[-35.6 -76.1  44.6  29.8 -11.2] -> <52>
[ 16.2 -16.6   5.4  35.3  13.7] -> <72>
[-7.8 -1.6 19.3 -7.8 -6.7] -> <55>
[-25.4 -67.1  46.8  23.3  -0.2] -> <99>
[-83.1  18.1 -18.7 -14.3 -12.8] -> <157>
[-68.0  -7.8   2.8  -4.0 -11.6] -> <138>
[ 39.9 -32.6  19.4   5.1   4.2] -> <165>
count <138>: [-68.0] | 1
size: [-25.4 -67.1  46.8  23.3  -0.2] | 5
size: [-25.4 -67.1  46.8  23.3] | 4
count <55>: [19.4] | 0
size: [-68.0  -7.8   2.8  -4.0 -11.6] | 5

[ 44.1 -24.7 -41.5  43.7  67.3  67.3] = <75>
[ 12.3  12.3 -17.7 -24.6  12.3  12.3] = <120>
[-19.6  11.9  12.4 -25.7 -45.7 -23.1] = <47>
count <75>: [-24.6] | 0
count <120>: [12.3] | 4
size: [-19.6  11.9  12.4 -25.7 -45.7 -23.1] | 6
size: [ 44.1 -24.7 -41.5] | 3

[ 27.1  34.9  27.1  27.1  16.3  34.9 -17.3 -39.3  34.9]  <59>
[-39.9  19.9 -39.9 -18.2  40.9  17.8 -28.4 -78.2  43.2]  <198>
[  3.6  23.9   3.6  44.3  16.7  16.2 -33.7 -32.0   1.1]  <135>
[-21.5  26.7 -21.5  -6.1  40.8  16.8 -19.5 -80.6  26.1]  <129>
[ 18.3  31.6  18.3  51.7  18.0  17.1 -22.3 -39.1   5.9]  <36>
[ 13.9  22.0  13.9  58.6   8.6  14.1 -34.4 -15.9  -5.0]  <78>
[ 29.4  29.4  29.4  71.7   7.4  16.4 -25.8  15.2  -2.1]  <39>
[-34.2 -29.6 -34.2  54.3   3.1  -6.6 -81.0  11.0   1.5]  <48>
[ 15.1  29.0  25.6  15.1   9.3  15.1  27.0 -22.0 -22.0]  <185>
[-34.6  20.2 -34.6  -9.4  36.8  18.4 -29.9 -71.4  36.4]  <159>
count <59>: [27.1] | 3
size: [-39.9  19.9 -39.9 -18.2  40.9] | 5
count <185>: [15.1] | 3

[ 5.7 -5.1 10.9 -0.3  0.8  1.0 10.8 -0.8  0.9  0.3 -4.6  0.4 -0.8  5.7
 -2.4  0.2  1.0 -0.3] = <143>
[ -3.6  -1.8  19.2   1.9   2.5   3.2   1.3 -11.7   4.4   4.5 -10.1  -0.4
  -0.1   3.6  34.5  -0.4  -0.1   0.3] = <151>
[ -4.4  -4.3  15.7   0.1   0.7  -4.9  -1.6   0.8   6.0   1.3  -8.9   1.2
  -0.9   5.2 -29.7   2.1   0.9   0.0] = <107>
[-22.1  47.6  17.7   7.6  16.5 -24.2   5.9  17.2  11.4   6.8  -7.2   1.0
  -4.5  83.4  77.1   7.8   4.2  -7.5] = <91>
[-1.7 -1.8 -3.1  0.0  0.0 -3.5  5.4 -2.3  1.2 -0.7 -0.9  0.4  1.4 -7.8
 17.1 -1.1  0.4  1.4] = <71>
[  0.7   3.9  -6.7  -1.6   1.8  -4.1   8.4 -13.0  -1.2  -1.9   0.8  -0.6
   0.2   7.3  -3.0  -0.4   0.0   0.0] = <116>
count <143>: [1.0] | 2
size: [ 0.7  3.9 -6.7 -1.6  1.8 -4.1  8.4] | 7
size: [  0.7   3.9  -6.7  -1.6   1.8  -4.1   8.4 -13.0  -1.2  -1.9   0.8  -0.6
   0.2   7.3  -3.0  -0.4   0.0   0.0] | 18

[ -9.6 -57.5 -20.2 -20.3 -12.8  11.7]  <108>
[ 27.9 -33.7   3.9 -47.4 -12.8 -84.5]  <23>
[-20.2 -57.5 -20.2   9.7 -53.1  11.7]  <13>
size: [ -9.6 -57.5] | 2
size: [ 27.9 -33.7   3.9 -47.4 -12.8] | 5
size: [-20.2 -57.5 -20.2   9.7] | 4
count <13>: [-20.2] | 2

